[[ 3.82  2.28  1.21  2.39]
 [-0.76  1.37  1.24 -1.35]
 [ 0.44 -4.87  4.20  4.64]] value 4.20

[-3.43 -3.26  0.80 -4.80 -0.74] value 0.80

[-2.60  1.69 -1.47 -0.45  4.61] value -1.47

[-3.26 -5.79 -4.39 -3.38] value -4.39

[[ 5.00 -0.04  0.42  1.96  1.63 -1.28 -4.91]
 [-3.47  2.71  1.75  1.70  0.49  0.56  0.13]] value 1.75

[-0.65 -5.56  4.40 -1.77] value 4.40
---
[[ 787  143  474  609  851  549 -753]
 [ -47  305  787  290 -281  -42  865]] out -47

[[34 55 58 65 55 41]
 [51 78 76 41 57 18]
 [69 23 52 71 38 73]] out 69

[62 18 72 83 78] out 62

[[6159 9150 3832 8614 3941 3318 9083]
 [5176 9041 6653 6306 5788 8570 2937]] out 5176

[[ 191  534  454 -321]
 [ -98  -93 -220 -791]
 [-260  705   -5   27]] out -260

[[6 6 3 1]
 [6 8 4 4]] out 6

[6255 7850 6473 7019 2593 6741 3112] out 6255

[8795 6847 1934 8554 3309 4138 9224] out 8795

[[-152  221 -417 -103  245]
 [-394 -144 -114   16  338]
 [-338 -585  198  661  424]] out -338

[[63 59 63 59 55 74 47]
 [10 88 57 57 56 50 45]] out 10
---
[[-0.86 -2.39 -5.01  4.25  2.86  1.67]
 [-0.08  3.89 -0.18 -5.52  0.78 -4.03]
 [-1.05 -2.60  1.31  3.31 -2.67  3.51]] Out: 1.31

[-1.14 -2.02 -3.63 -1.38  4.52  2.61 -2.90] Out: -1.38

[-3.50 -3.82  4.58  5.54] Out: -3.50

[[-0.28  2.81 -3.61  3.93  4.20]
 [ 4.89 -5.69  3.45 -0.20 -4.60]] Out: -5.69

[-5.47 -0.76  3.90  0.11] Out: -5.47

[-0.82  4.58  2.13 -0.10 -3.45 -2.82] Out: 2.13

[[-3.30 -0.59 -2.03 -0.51]
 [-2.96 -2.53 -2.70 -0.92]
 [ 5.26  3.53  2.79  0.25]] Out: 5.26
---
[[ 4.15 -1.83 -2.75  2.58 -0.38 -0.35]
 [-1.30 -0.94 -0.17 -1.92  1.23  0.73]] ans = -0.94

[[ 0.86 -2.74 -3.24  1.57]
 [ 4.51  0.30 -0.28 -1.17]
 [ 4.53  1.61  0.45 -5.41]] ans = 0.30

[[ 0.50 -0.09  0.88 -0.96 -0.05]
 [ 0.75 -0.02  1.00 -1.06 -0.08]
 [ 1.08 -1.00  1.48 -4.96 -0.11]] ans = -0.02

[[-1.00 -1.05  0.38  2.24 -4.35 -1.84  0.14]
 [ 4.84  5.23 -2.57 -0.50  3.19 -0.02 -1.58]
 [ 2.22  1.84 -2.24  1.80 -1.40 -1.09  0.94]] ans = 5.23

[[ 1.97  3.40 -0.66  2.91 -0.56  2.09  3.20]
 [ 3.04  4.25  1.00  0.62  2.50  0.11  1.77]] ans = 4.25

[[-2.63 -5.44  1.98  2.62]
 [ 1.60  0.24 -2.15 -2.14]] ans = 0.24

[[ 2.15 -0.98 -0.96 -2.39 -1.47 -2.84]
 [-2.54 -2.81 -0.90  5.20 -1.92  4.92]] ans = -2.81

[[-5.03 -2.62  3.79  5.04]
 [ 1.67  4.42 -4.77 -5.00]] ans = 4.42

[[-2.94 -3.77 -4.64 -3.55  0.00  3.98 -2.48]
 [ 3.20 -4.83  4.02 -2.75  2.72  3.27  3.76]] ans = -4.83
---
[[ 4.42 -1.95 -0.07  2.74  3.30]
 [-4.05  1.62  0.57 -3.03  1.61]] 0.57

[ 0.83 -4.53  0.66  3.82  1.04] 0.66

[-0.23 -1.38 -4.30 -1.64  0.36] -4.30

[-0.90  4.26  0.88 -3.12  0.32] 0.88

[[-0.98  3.87 -1.91 -3.22  1.99]
 [-0.96  4.53 -2.27 -2.90  2.19]] -2.27

[-1.92 -1.57 -3.58  0.73  4.22] -3.58

[[ 2.13 -0.22  0.32 -3.72  1.91]
 [-2.04  1.57  1.04  0.71 -2.55]
 [ 2.85 -0.87 -0.36 -4.57  2.51]] -0.36

[[ 0.50 -3.72 -4.35 -4.84 -3.90]
 [ 5.05 -0.04 -4.54  1.12  1.06]
 [-1.36  1.72  3.58  1.24  4.57]] 3.58

[[ 2.74 -2.40  2.54 -2.60 -3.00]
 [-3.81  3.46 -3.64  3.72  4.11]
 [-3.29  2.67 -3.03  2.97  3.48]] -3.03
---
[[ -4.6  -6.9 -23.4   5.3  14.8]
 [  5.5 -10.5 -14.0   0.7   6.5]
 [  0.5  -4.7 -12.5  -5.3  -0.4]] gives 5.5

[[ -74.8   64.4   83.2  -58.5  -71.0   68.6]
 [ -97.4 -144.6  149.4  113.7 -167.7  -54.1]] gives -97.4

[[-1.16 -1.82  1.52  1.32  0.96]
 [-1.21 -1.31  1.09  0.78  0.73]] gives -1.21

[[ 0.13  0.07 -0.04 -0.15 -0.06]
 [ 0.02 -0.01 -0.02 -0.07  0.05]] gives 0.02

[[-0.19 -0.19  0.17  0.18  0.18  0.17  0.19]
 [-0.17 -0.17  0.15  0.16  0.15  0.15  0.17]
 [-0.10 -0.10  0.05  0.06  0.05  0.05  0.08]] gives -0.17

[[ 16.813  15.908  14.841  -5.262]
 [ 14.005  -2.508  18.871  -9.397]
 [-16.079 -13.898  18.015 -11.260]] gives 14.005

[[-0.020  0.169 -0.092  0.034  0.138 -0.119 -0.168]
 [ 0.048 -0.031  0.015 -0.005 -0.016  0.042  0.032]] gives 0.048

[[ 0.600 -1.500 -0.102  0.014  1.981]
 [-0.819 -0.240  0.224 -0.102  0.205]] gives -0.819

[[-2.311  1.386 -2.331 -2.285  1.273 -2.313  1.490]
 [-0.539  0.067 -0.601 -0.532  0.068 -0.551  0.212]
 [-0.625 -0.100 -0.569 -0.597 -0.203 -0.609 -0.137]] gives -0.539
